Look-ups in named tables: a row name and a column name give one cell, copied from the table.

dem =
columns: semazit, nuparas
zuk: [8385, 9456]
gesoko: [2814, 2144]
lufus: [9215, 7075]
kuno: [6862, 4192]
gado: [2486, 2569]
kosur: [5035, 8700]
til: [4037, 7608]

What is the nuparas of kuno in dem?
4192
What is the nuparas of kosur in dem?
8700
What is the nuparas of gado in dem?
2569
What is the semazit of kosur in dem?
5035
What is the semazit of gado in dem?
2486
What is the nuparas of gesoko in dem?
2144
What is the semazit of lufus in dem?
9215
What is the semazit of til in dem?
4037
What is the semazit of kuno in dem?
6862
What is the semazit of zuk in dem?
8385
Which row has the largest semazit? lufus

sitezom:
|  | lezikog | mas | nitoba | tolo | dulipo | dalo | ridese | fevosa |
|---|---|---|---|---|---|---|---|---|
| pez | -0.42 | -0.87 | 0.41 | 0.48 | 0.16 | 0.62 | 0.24 | 0.15 |
| suse | -0.43 | 0.19 | 0.75 | 0.45 | -0.11 | -0.88 | 0.52 | 0.17 |
| mit | -0.40 | -0.09 | 0.43 | 0.64 | -0.47 | -0.36 | 0.19 | 0.15 |
| silof | -0.43 | 0.27 | 0.75 | 0.48 | -0.10 | -0.88 | 0.55 | 0.14 |
| netalas | 0.05 | -0.91 | 0.82 | 0.36 | 0.42 | 0.81 | 0.27 | 0.14 |
| vinapog | -0.38 | -0.76 | 0.45 | 0.47 | 0.18 | 0.66 | 0.25 | 0.09 |
| pofazi | -0.34 | 0.04 | 0.61 | 0.58 | -0.31 | -0.62 | 0.37 | 0.15 |
| fub | -0.25 | -0.66 | 0.07 | 0.85 | -0.99 | 0.30 | -0.27 | 0.22 |
| gud | -0.33 | -0.73 | 0.46 | 0.46 | 0.20 | 0.67 | 0.24 | 0.16 |
| nav | -0.84 | -0.61 | 0.02 | 0.58 | -0.09 | 0.47 | 0.25 | 0.05 |
| sunupi | -0.39 | 0.13 | 0.76 | 0.49 | -0.13 | -0.89 | 0.52 | 0.17 |
| reb | -0.30 | -0.46 | 0.19 | 0.79 | -0.80 | 0.09 | -0.09 | 0.19 |

What is the mas of netalas in sitezom?
-0.91
What is the tolo of silof in sitezom?
0.48
What is the ridese of mit in sitezom?
0.19
What is the fevosa of gud in sitezom?
0.16
What is the lezikog of pez in sitezom?
-0.42
What is the ridese of pez in sitezom?
0.24
What is the lezikog of silof in sitezom?
-0.43
What is the ridese of gud in sitezom?
0.24
What is the dulipo of netalas in sitezom?
0.42
What is the tolo of nav in sitezom?
0.58
What is the ridese of nav in sitezom?
0.25
What is the ridese of reb in sitezom?
-0.09

